First come named moves, each a turn or a mirror, each shown by rows before and after it. For each pair of rows after them, which moves, in which order, take the first row to the second? The first pair is done for you.
Q328:
[-0.52  0.28  0.28  0.63 -1.42 -0.77 -0.39 -0.51 -0.37] => [ 0.05  0.27  0.87  1.01 -0.86 -0.01 -0.15  0.22 -0.98]
[-1.25  1.02 -2.22 -2.74  2.37 -0.23 -0.02 -0.85  2.89] => [ 0.38  0.99 -0.18 -1.77  4.31  2.59  0.46  1.20  0.34]
[-0.91 -0.73 -0.37 -0.28 -1.64 -3.52  0.42 -0.95  1.37] => [ 1.17 -0.70  2.54  1.31  0.92  0.01  1.05  1.83 -2.06]
[ 1.21  0.16  0.86  0.98 -1.14  1.95 -0.10  0.99 -2.47] => [-0.50  0.15 -1.30 -0.33 -3.14 -1.03 -0.78 -1.14  0.27]
Q232:
[-2.32 -1.01 -1.25  0.63 -0.10 -2.98  0.44 -1.77  2.02] => [-1.53 -1.07 -0.07  1.21  3.02 -2.83  1.10 -0.37  1.19]
[ 0.73 -0.51 -2.23 -0.31 -6.47  4.75 -2.02 -0.18 -1.30] => [ 2.91 -1.25  0.73  0.98  2.13  5.29  0.36  3.79 -3.97]
[ 1.48  0.50  1.03  2.06  0.87 -1.22  0.22 -0.06 -0.22] => [ 0.95  0.83  0.16  1.72 -1.50 -1.39 -0.26 -1.13  0.41]
[ 0.84  0.51  0.26 -0.53 -2.76  2.77 -1.37 -1.37 -0.59] => [ 1.72  0.17  1.69  0.00  1.46  3.04 -0.22  0.52 -1.94]
Q535:
[-2.86 -1.57 -0.47  2.71 -1.49  0.68  2.74 -1.18 -1.07] => [-2.49 -1.14  0.00  2.52 -1.09  2.34  2.51 -0.64 -1.66]
[ 1.95 -0.86  3.89  3.48  1.42  3.30  1.23  2.43 -4.48] => [-0.61 -2.51  1.85  4.18 -0.64 -6.02  2.21 -0.56 -1.47]
[-0.24 -2.05  0.95 -1.20  2.11  2.53 -1.59 -2.29  1.20] => [-1.08 -2.55  0.42 -1.03  1.42 -0.04 -1.29 -3.17  2.11]
Q974:
[-0.70  1.38 -2.94 -4.23  5.85  0.68 -0.10  0.03  4.05] => [ 0.67  1.43  0.46  0.61 -6.41  5.37 -1.80 -0.97 -1.45]
[-1.19 -1.20 -4.25 -0.99  0.00 -4.47  2.10 -3.09  4.27] => [ 1.04  1.33 -2.99 -3.06  0.58  6.91  0.27 -0.81  1.84]
[ 0.40  0.56  1.05  1.17 -0.97 -0.08  1.16 -0.94 -0.60] => [ 0.11  0.62  0.42  0.04  1.53 -0.97  1.43 -0.62  0.54]
Q725:
[ 0.29  1.27  1.06 -0.87 -2.40  3.02 -1.05 -0.57  0.54] => [-0.43  0.36  1.07  0.26 -3.99 -0.13 -0.68 -1.35  0.63]
[ 0.24 -1.85  2.78  2.37 -5.21 -3.38 -0.62 -0.33 -1.86] => [ 0.52 -2.59  3.19  2.51 -0.17 -5.66  0.88  0.92 -1.67]
[ 0.30 -1.39  1.22  0.65  0.86  2.05  1.22 -0.07 -1.06] => [ 0.28 -1.07  1.18  0.79 -0.36  2.35  0.91 -0.37 -1.04]
Then:
(two moves a pair)
[-0.11 -0.27  0.18 -0.17 -1.21 -2.28 -0.87 -0.41 -0.32] => [ 0.52 -0.08  0.42 -0.87  2.11 -1.03 -0.37  0.81 -0.40] -> Q725 Q725
[ 0.10 -1.35  1.75  4.88 -2.94 -5.01 -0.32 -0.45 -2.09] => [-0.54 -1.55  0.65  3.29  1.50 -7.02  0.43 -0.21 -0.09] -> Q725 Q328
[-0.69 -1.23 -1.66  0.18 -1.28 -0.57 -0.26 -0.03  1.35] => [ 0.07 -1.77 -0.19  1.74 -0.26 -1.04  0.76  0.97 -0.17] -> Q328 Q974
[ 2.52 -1.60  3.89 -0.43  4.93  1.41  2.76  1.99 -1.94] => [-0.71 -2.69  0.68 -0.53 -1.15 -6.44  2.31 -2.48  1.76] -> Q725 Q535
[ 1.63  0.36  2.12  1.73 -0.08  4.83 -0.09  2.98 -2.64] => [-1.23 -1.57 -0.49  1.82  1.16 -6.17  1.44  0.09  1.49] -> Q725 Q974
[-0.29 -0.33 -0.96  0.88 -4.01 -2.63 -0.96 -1.43  1.83] => [ 0.97  0.84 -0.11  0.09 -4.21  2.98 -1.80 -0.36  0.44] -> Q974 Q974
[-2.34 -0.03 -2.04 -1.65 -0.11 -3.01  0.17 -1.73  2.10] => [-0.72  0.73 -0.62 -2.25  4.23  1.36  0.57  0.85  0.59] -> Q232 Q725
[ 1.46 -0.80  1.14 -0.99  3.22  7.78 -2.37  3.08 -1.67] => [-0.85 -2.28  0.25  2.35 -8.31  1.17 -3.05 -1.22 -1.23] -> Q725 Q725
[-1.38  0.10 -0.65  1.98  2.95 -2.06 -0.95  0.72  1.14] => [-1.69  0.83 -1.56  0.47  3.00 -0.66 -1.74  0.40  2.16] -> Q725 Q328
[-1.30  0.76 -1.72 -2.97 -1.93  0.09 -0.03 -0.80  2.27] => [-1.36 -0.04 -1.71 -2.15 -0.03 -2.71  0.93 -0.46  2.39] -> Q725 Q725
[ 0.06 -0.23  0.80  1.55 -2.10 -0.83 -0.53 -0.29 -0.95] => [-0.25 -0.38 -0.06  0.41  1.56 -2.45  0.26  0.03  0.51] -> Q535 Q974
[-0.58 -0.01 -0.62 -0.31  2.24 -1.45  0.47  1.63  2.28] => [ 0.15  0.68 -0.16 -0.87  1.89  2.12 -0.39  2.30  1.38] -> Q328 Q725
[-0.29 -0.01 -2.65  0.22 -1.71 -1.98 -0.49 -1.50  1.74] => [ 0.45  0.31 -1.96  0.60 -3.41  0.92 -1.20 -1.16  0.39] -> Q974 Q974
[-0.97  0.51 -1.69 -2.07  1.40 -0.84  0.01  0.65  1.15] => [-0.46  0.71 -0.81 -0.84 -2.72  1.09 -0.80  0.12 -0.58] -> Q725 Q974
[ 1.71 -0.70  2.61  1.83  5.88 -0.54  2.05  3.19 -2.61] => [ 2.20 -0.28  3.98  3.75  0.06  2.16  1.06  2.77 -4.80] -> Q974 Q725
[ 0.15  0.88  1.62  1.85 -1.44  0.77  0.97 -0.19 -2.82] => [ 0.25  1.44  1.07  0.14  1.99  2.33  1.04  0.57 -2.01] -> Q974 Q974
[-0.56  2.99 -1.71 -2.36  0.16 -0.70 -0.17  0.56  0.81] => [-0.61  2.39 -0.98 -0.57 -2.64 -1.64 -0.09  0.11 -0.33] -> Q974 Q725
[ 1.26  1.42 -0.77 -2.00 -2.50  4.44 -0.82  0.41 -0.92] => [ 1.52 -0.64  0.42 -0.13  4.41 -1.90  2.03  2.14 -1.15] -> Q535 Q232
[ 0.31 -0.15 -2.37  3.31 -8.88 -1.53  1.70 -5.69  1.60] => [ 2.61  2.43 -1.75  0.18 -5.14  9.09  0.27 -3.03  0.43] -> Q974 Q974
[ 0.51 -0.78 -3.60  0.17 -5.23  1.54 -1.50 -3.86  4.21] => [ 1.23 -3.37 -0.60  4.67 -1.37 -5.37  1.62 -2.01  1.65] -> Q328 Q974
[ 2.19  0.01  3.56  4.54  1.77  1.43  1.20  3.37 -3.16] => [-1.94  0.41 -2.41  0.87 -4.94 -3.59 -0.82 -2.17  3.40] -> Q725 Q328
[-2.16 -1.13 -3.79  0.15 -1.78 -4.35  0.97 -2.46  0.68] => [-0.08  0.34 -1.77  0.40 -4.50  4.29 -0.67 -0.99 -2.72] -> Q535 Q725
[-0.57 -2.05 -3.17 -1.75 -2.83 -3.64  1.73 -0.91  0.65] => [ 1.54 -2.28 -0.21 -0.63  3.32 -0.90  3.22  2.56 -2.49] -> Q725 Q328
[-1.02  0.38 -3.73 -1.17 -0.60 -2.31 -3.20 -2.40  1.65] => [-0.23 -1.11 -1.33  1.88  1.22 -5.37 -1.45 -1.11 -0.38] -> Q328 Q535
[-1.14  0.78 -1.47 -1.70 -4.61  2.79 -1.82 -1.02  0.05] => [-1.53 -1.56 -0.79  0.23  1.47 -5.59  1.25 -0.01  0.57] -> Q232 Q535
[-1.42  1.33  1.97  2.40  1.19 -0.52 -0.07  3.59 -1.10] => [-3.05  1.85 -0.95 -0.35  1.69 -1.57 -0.61  2.10  2.29] -> Q232 Q974
[-0.09 -0.55 -0.20  1.81 -3.10  4.03  0.08 -0.82 -1.48] => [-1.31 -1.10 -2.21 -0.14  3.69 -1.66  1.56 -0.78  2.09] -> Q725 Q974
[-2.47 -1.07 -1.20  1.04 -2.88 -0.64  0.00  0.29  1.30] => [-1.99 -0.39 -1.78 -1.11  1.40  1.40  0.02  1.44  2.14] -> Q974 Q535
[ 1.35 -1.49  3.51  2.21  5.75 -1.78  2.34  3.55 -0.02] => [-2.06 -0.86 -0.87  0.47 -4.30 -5.29 -0.10 -2.00  4.36] -> Q974 Q328
[-1.19 -0.10 -1.95 -3.42 -0.48  0.07 -0.91  2.36  1.80] => [-0.42 -1.22  0.33  0.08 -4.03 -1.10 -0.40  2.46 -1.07] -> Q328 Q974
[-0.84  0.05 -2.09 -2.49 -6.45  0.02 -1.17 -2.86  0.55] => [ 0.83 -2.10  1.15  0.37  4.39 -4.81  2.69  1.15 -1.82] -> Q725 Q232
[ 0.76  0.62  1.69  1.14 -0.34  1.94 -0.98  1.48 -2.01] => [ 0.23 -0.15  1.22  0.87  2.91 -1.94  0.07  1.47 -0.93] -> Q974 Q725
[-0.39 -1.14  2.70  4.15  0.61 -1.96  0.71  1.01 -1.62] => [-1.49  0.23 -0.22 -0.68  4.87 -0.80 -0.03  0.88  2.17] -> Q232 Q974
[0.27 1.77 0.10 0.87 2.97 2.95 0.18 2.68 0.23] => [-0.90  0.71 -0.65  1.27  3.71 -2.35  1.24  1.74  1.62] -> Q974 Q974
[ 0.42 -0.03  1.30  1.35  3.88 -3.44  1.74  1.40  0.26] => [ 1.79  1.62  1.85  0.10  1.71  4.04 -0.19  2.02 -1.16] -> Q328 Q974
[ 0.31  0.15  1.05  0.58  5.34 -0.88  1.47  1.58 -0.97] => [ 0.51  2.08  0.43 -0.97  0.26  5.42 -0.92  0.63 -1.22] -> Q328 Q974
[ 1.07 -0.01 -0.47  4.34 -0.68  1.51 -2.04  3.51 -0.78] => [ 0.56 -0.32 -1.32  3.25  3.11 -0.61 -1.32  3.88  0.73] -> Q974 Q725
[-0.67 -0.32 -0.63 -1.56  3.18 -1.12  0.48  0.12  1.24] => [ 0.45 -0.09  1.23  0.76 -2.44  2.00 -0.33  0.10 -1.85] -> Q535 Q974
[ 2.29  1.63  1.95  1.20  2.49  2.59 -0.64  1.87 -0.41] => [ 1.02  1.04  0.26 -0.11  4.54 -1.63  0.07  0.88  2.02] -> Q328 Q232
[ 1.66 -0.57  0.33 -0.17 -4.20  6.34 -0.20  0.02 -0.13] => [ 0.93 -1.42  0.53  1.63 -6.84  2.81  0.10 -1.08 -0.37] -> Q725 Q535
[ 2.98 -1.80  2.65  2.31  5.05  0.18  1.98  1.05 -2.79] => [ 0.28 -1.42 -1.75 -1.67  5.58 -3.54  1.32 -1.37  2.78] -> Q328 Q725
[ 0.30 -0.34  2.67  2.04 -1.05  0.67 -0.35  0.20 -2.74] => [-0.39 -0.76  1.43  0.77  3.09 -2.46  0.55  0.17 -0.78] -> Q725 Q974
[ 1.92  2.20 -0.78 -0.68  2.03  2.50 -1.39 -1.04  0.16] => [ 0.70  1.24 -1.62  0.38 -1.37 -2.11 -1.06 -3.00  1.12] -> Q725 Q974
[-2.31  1.49 -3.63 -1.37 -1.85  5.72  0.04  0.50  2.10] => [-0.97 -1.13 -0.11  2.75  5.23  0.14  3.77  3.54 -0.97] -> Q974 Q232
[ 2.99  1.72 -3.24 -0.34  1.90  2.28  0.13 -3.63  0.80] => [ 3.19  1.20 -2.24  1.55 -2.01  1.76 -0.08 -4.29 -0.48] -> Q974 Q535
[-0.62  0.83 -0.89 -1.43 -0.46  1.36 -0.21  0.13  1.52] => [-0.68 -0.19  0.14  0.87 -2.55 -0.87  0.37 -0.22  0.32] -> Q328 Q974
[ 2.32  0.03  3.93  3.05 -1.98  4.37  0.23  2.22 -5.38] => [ 0.73  1.88  0.24 -1.16 -5.04  6.83 -2.12 -0.38 -1.83] -> Q328 Q535
[-1.36  0.96 -1.61 -0.95 -6.04  1.50 -1.63 -2.61  2.07] => [-2.08 -0.10 -2.62 -1.91  0.85 -4.11  0.29 -2.08  4.64] -> Q232 Q328
[-0.87 -0.83 -1.11 -0.84  2.23 -2.92  0.93  0.17  2.20] => [-0.72 -0.41 -1.38 -1.90  3.01 -1.34  0.40  0.48  2.43] -> Q232 Q725
[-0.84  1.72  0.30 -1.74  0.06 -0.22 -1.41 -0.65  1.52] => [-0.86  1.60  0.37 -1.47 -0.88 -0.07 -1.59 -0.81  1.39] -> Q535 Q725
[ 0.40  1.76  1.02 -4.44  0.75  2.99  3.44  0.33  0.83] => [-0.40 -0.07  2.25 -0.63 -2.98 -3.26  4.43 -1.07 -0.27] -> Q974 Q725
[-1.84 -0.78 -0.90 -1.34 -4.19 -1.27  0.20 -2.22  1.52] => [-1.26 -1.52 -0.23 -1.52  2.95 -3.43  2.16 -0.23  1.51] -> Q725 Q725
[-0.76  2.13 -0.21 -1.54 -3.72  2.93 -0.43  1.23 -1.90] => [-2.39  1.72 -2.39 -2.86 -3.07 -1.28 -0.12 -0.33  1.23] -> Q232 Q328
